In the rows, 128 means zero.
One turn or mirror swaps these rows in pairs. Which row does each one swap with?
Z_125: [125 149 121  77 144 136 116  97 159 122 134 161 156 105 111 158  97 154
 118 109 116 145 118 134 106 124 182 158 123]
Z_642: [112 113 156 168 125 157 100 118 123 137 172 109 148 121  83 150 129 147
 109 121 105 115 137 128 126 152 146 126 106]
Z_431: [132 107 145 101  92 121 114 137 166  84 147 155 136  77 110 168 137 115
 164 150 127 148 137 106 129 127 138 132 123]
Z_23: [107 100  86 103 138  85 123 128 134 108 127 123 162 139 108 150 148 131
 114 129 124 156 127 144 109 130 155 100 125]
Z_276: [101 134 107  97  86 127 113 148 178 137 120 141 132 121  96 149 130 120
 123 129 103 181 109 105 146 167 168 148 121]
Z_405: [127 145 117  89 119 138 106 102 168 133 134 157 170  89 105 156 106 141
 111 117 115 152 111 128 115 134 186 162 130]
Z_575: [129 165 122 164 154 113 124 141 167 136 128 129 118 103 106 125  92 163
 113  99  94 121 124 129 132 151 123 158 120]
Z_588: [133 120 131 142 131 124  85 136 102 136 129 106 125  98 114 160 109 153
 152 106  93 149 106 143 134 129 109 124 124]
Z_525: [ 92  87 135 137 129 112 114 119 110 125 159 104 145 154 102 145 140 136
 104 129 122 158 119 146 122 152 162 114 109]
Z_742: [111 113 161 120 123 136 144 130 150  87 131 100 113 122 126 134 106 146
 151 144 127 152 137  73 129 123 130 147 104]
Z_911: [ 92 103 133 114 101 126 140 154 174 115 149 118 122 121 112 139 129 123
 138 141 125 177 126  82 156 162 159 147 102]
Z_981: [ 99 110 158 125 113 143 141 133 158  92 144  95 110 114 113 134 110 140
 136 147 122 156 136  76 144 138 135 152  95]
Z_228: [136 141 100  94 115 139 113 115 165 152 125 150 169  93 106 155 110 126
 113  99 108 156 110 131 111 135 182 148 115]
Z_148: [128 114 158 118  88 150 101 129 157 112 165 145 145  83  90 177 127 126
 134 125 114 113 152  97 116 119 139 126 111]
Z_977: [ 94  76 128 135 130 111 126 122 117 117 165 117 151 146 106 147 143 139
 105 127 111 158 121 149 116 150 164 108 102]
Z_634: [132 150 147 160 144 121 132 128 161 119 140 118 102 118 124 122  89 159
 148 102  99 136 106 132 146 158 134 169 109]
Z_137: [110 135  98 104 100 130 111 155 179 144 116 119 131 112  91 146 124 127
 126 118 104 184 110 121 154 164 152 151 125]
Z_951: [105  85 152 159 128 141 116 112 111 123 167 100 145 137  94 146 132 148
 107 121 106 131 129 141 114 148 154 122 107]
Z_599: [ 98 132 105 109  86 124 119 159 175 143 129 131 142 116  91 155 129 117
 123 116 116 172 121 109 149 175 165 149 111]
Z_429: [115 124  76 108 139  79 127 141 166 107 103 127 141 115 109 133 122 149
 109 115 129 128 139 125 103 123 119 115 136]
Z_920: [117 135  72 119 134  90 129 138 171 107  98 134 142 121 112 142 120 160
 104 112 114 138 141 124 117 115 114 132 135]
Z_312: [128 114 149 153 143 105 138 111 162  88 184 152 143 111 111 140 137 137
 115 122 136 102 143 149 108 141 156 132 115]
Z_507: [101 121  74 108 137  91 128 140 162 102 101 136 149 127 113 144 138 143
 103 127 125 139 126 125 105 121 131 110 136]
Z_645: [103 126 102  98  89 126 112 152 168 147 124 136 145 114  94 157 124 120
 116 119 100 181 113 111 143 167 169 143 129]
Z_385: [109 107 148 170 118 144 103 116 123 135 180 104 147 118  85 145 128 144
 105 117 110 124 134 144 119 157 153 128 110]
Z_810: [138 148 122  83 120 142 108 107 167 128 128 153 171  98 112 163  95 148
 129 105 118 151 114 123 111 135 179 163 131]
Z_107: [141 135 157 137 138 120 132 131 153 122 132 122  94 115 127 124  84 154
 159 120 108 154 102 128 154 160 143 165 113]
Z_985: [ 95  76 129 138 131 109 117 127 114 122 157 121 152 153 112 138 147 143
 108 125 117 155 121 146 123 147 162 103 116]
Z_608: [131 113 151  95  98 119 126 134 162  80 152 155 129  89 125 161 127 113
 175 144 127 160 132 114 143 129 146 142 120]
Z_493: [123 151 114  88 114 141 100 139 165 151 126 153 158 108 101 164 115 127
 119 107 103 171 108 129 129 145 180 145 115]
Z_86: [134 107 140 144 123 127  92 136 101 127 129  97 132 109 106 147 110 157
 151 116  98 140 113 133 131 120 103 122 128]
Z_677: [130 107 143 168 144  96 123 117 146  90 175 141 135 119 109 136 134 128
 120 113 124  97 136 165 116 148 150 122 121]
Z_530: [126 118 152 149 102 159 108 130 154 119 164 130 148  86  86 175 135 129
 125 115 112 106 157 108 114 134 135 122  98]
Z_225: [107 131 103  96  92 132 104 154 171 147 125 134 148 110  86 155 125 132
 127 110 101 179 104 128 132 167 166 154 129]
Z_206: [132 104 119 161 118  97  99 148 118 119 150 131 126 118 106 150 136 119
 145 110  92 131 118 170 140 155 119 107 126]
Z_614: [137 105 125 155 120  99  93 148 118 119 156 133 125 118 106 153 138 123
 150 115  92 139 115 173 139 155 120 113 128]
Z_258: [129 116 155 108 116 107 148 138 159  83 150 146 113  99 137 148 105 119
 173 135 132 169 118 122 143 140 155 160 109]
Z_515: [132 154 133 158 153 120 125 126 166 127 132 121 113 116 110 122  88 161
 131  96  99 123 108 136 134 164 120 163 115]
Z_275: [115 111  71 106 135  87 128 128 153 104 106 138 157 126 117 140 148 138
 110 123 127 136 129 125  94 130 143 110 135]
Z_739: [ 91 105 139 116  94 126 144 139 170 108 138 107 116 131 108 137 137 126
 131 143 130 170 126  75 145 161 154 149 103]
Z_229: [118 121  72 112 132  84 126 140 165  99 100 125 153 116 115 137 140 152
 116 115 126 134 138 121 115 130 129 108 138]
Z_212: [123 117 156 126  97 147 107 135 160 103 165 134 146  76  98 173 133 119
 139 137 123 120 144  86 124 116 130 132 111]
Z_689: [131 119 157 143 145 113 137  99 165  82 178 151 142 107 115 135 110 140
 122 118 138 100 141 140 105 132 167 145 118]
Z_337: [137 128 167 123 121 113 138 133 161 100 154 135 104 111 127 130  93 137
 176 131 124 162 112 130 155 148 148 162 117]
Z_42: [134 133 154 118 151 122 134  93 176  90 161 153 152  97 116 129 105 144
 124 116 143 105 134 132  96 130 160 153 116]
Z_396: [126 149  74 134 140  86 116 142 165 108 110 124 139 115 111 130 119 151
 103  98 105 113 133 120 110 131 117 124 121]
Z_589: [109  98  98  97 136  99 121 120 144  99 122 142 163 132 116 148 152 124
 103 129 128 143 129 132 100 115 162  96 127]
Z_35: [134 133 147 124 149 125 141 101 166  93 160 156 149 101 116 140 102 150
 128 115 142 105 139 124  93 129 171 157 113]
Z_461: [113 142  94  89 105 142 107 139 168 152 123 136 156  99  97 151 118 127
 123 110 109 171  97 129 124 152 178 147 120]
Z_294: [103 102 100 102 130  89 124 123 122 100 115 133 161 141 124 143 148 141
 116 124 132 162 125 135 112 128 153 102 121]
Z_659: [133 110 128 135 123 125  99 129 111 124 125  90 128 101 113 153 109 163
 158 119  97 147 124 126 141 122 100 113 119]
Z_950: [102 107  83 101 137  84 123 128 145  93 111 135 157 123 122 151 144 129
 109 131 127 146 123 117 105 122 142  98 123]
Z_255: [ 98  94 148 152 133 126 111 115 110 128 172 110 149 147  93 142 130 142
 105 122 107 136 119 151 122 158 160 115 107]
Z_787: [ 92  94 134 115  96 127 146 150 174 105 138 116 116 129 107 133 123 131
 132 144 116 176 126  81 150 164 153 148 103]
Z_209: [132 116 148 171 131  91 130 119 149  99 180 146 129 120 112 136 139 126
 133 116 123 107 127 159 124 156 146 116 121]
Z_984: [126 113 141 118  91 130 111 137 166  92 153 147 141  71 103 172 137 122
 144 128 133 113 153  91 112 118 134 134 126]
Z_886: [117 111 163 117 127 140 132 126 142  93 136  94 120 110 116 125 107 159
 149 145 133 141 145  77 133 119 129 144 102]
Z_907: [ 95 109 153 115 109 129 150 135 169  93 143 103 114 124 115 129 122 139
 146 149 128 156 135  71 144 150 145 153  99]
Z_829: [138 105 148 102  99 112 117 140 163  83 153 158 123  90 124 159 128 107
 175 146 128 152 129 112 143 135 142 141 123]
Z_208: [111 149  97  87 107 132 100 146 169 150 123 142 142 108  94 152 110 130
 117 114 108 182 109 127 132 155 165 155 120]
Z_44: [136 112 133 131 138 125  98 130 112 109 126  98 123 108 111 151 106 157
 162 126 107 136 122 119 141 115  94 117 115]
Z_330: [132 115 155 126  92 159  91 127 156 113 167 141 147  86  83 168 135 128
 140 124 118 107 142 104 126 130 137 132 109]
Z_194: [124 104 130 178 118  90 118 134 136 109 163 147 128 120 111 145 137 128
 127 110 105 125 119 176 132 163 139 125 125]
Z_814: [133 137 166 127 126 126 138 130 164 101 143 133 102 109 132 134  95 137
 169 123 118 164 108 124 154 152 150 175 114]
Z_584: [123 144  71 136 138  97 127 132 177 117 111 124 125 105 105 124 118 155
 108  96 101 109 128 118 120 149 125 142 124]
Z_343: [134 138 150 154 141 120 131 124 153 125 139 110 105 108 124 115  88 154
 154 113 104 146 101 136 146 161 142 173 108]
Z_649: [137 109 122 150 121 103  88 153 111 131 137 121 126 106  99 160 129 128
 150 120  86 143 110 163 134 144 112 109 125]
Z_65: [142 133 144 112 152 129 140  97 165 102 143 154 160  85 123 135 105 158
 130 115 135 117 134 123  95 120 172 155 125]
Z_708: [121 140  77 127 148  85 134 149 161 118 101 120 133 121 109 131 125 152
 112 102 103 118 129 117 113 125 119 136 124]
Z_60: [131 111 149 124 126 137 105 125 111 110 117  93 121 101 116 146  90 167
 156 121 112 152 135 114 133 114 109 123 112]
Z_22: [131 129 153 126 141 126 142  98 167  87 165 157 150 100 124 138 117 146
 119 119 145 105 140 123  94 121 171 144 116]
Z_968: [120 119 158 149 145 108 141 108 165  86 172 159 138 115 112 140 124 140
 116 128 134 100 147 141 103 130 156 145 114]
Z_962: [120 153 113  95 115 145 105 118 174 153 126 154 162  98 105 165 119 133
 121 106 106 163 104 127 115 149 175 149 120]
Z_841: [128 154 130 160 146 122 126 139 158 136 131 108 107 114 116 126  86 166
 133 100 101 133 110 135 141 159 126 166 120]
Z_607: [104 100  86  98 129  86 129 136 137 105 121 129 164 129 119 143 154 136
 109 122 117 163 127 125 108 121 142 102 128]
Z_72: [130 160 129 165 148 117 124 131 157 127 131 123 114 108 113 116  87 169
 126 103 104 125 114 136 133 162 127 166 111]

Z_575 is swapped with Z_65
Z_645 is swapped with Z_607
Z_920 is swapped with Z_228
Z_507 is swapped with Z_461
Z_841 is swapped with Z_22
Z_212 is swapped with Z_86
Z_225 is swapped with Z_950
Z_689 is swapped with Z_634
Z_255 is swapped with Z_907
Z_429 is swapped with Z_962
Z_60 is swapped with Z_530
Z_911 is swapped with Z_985

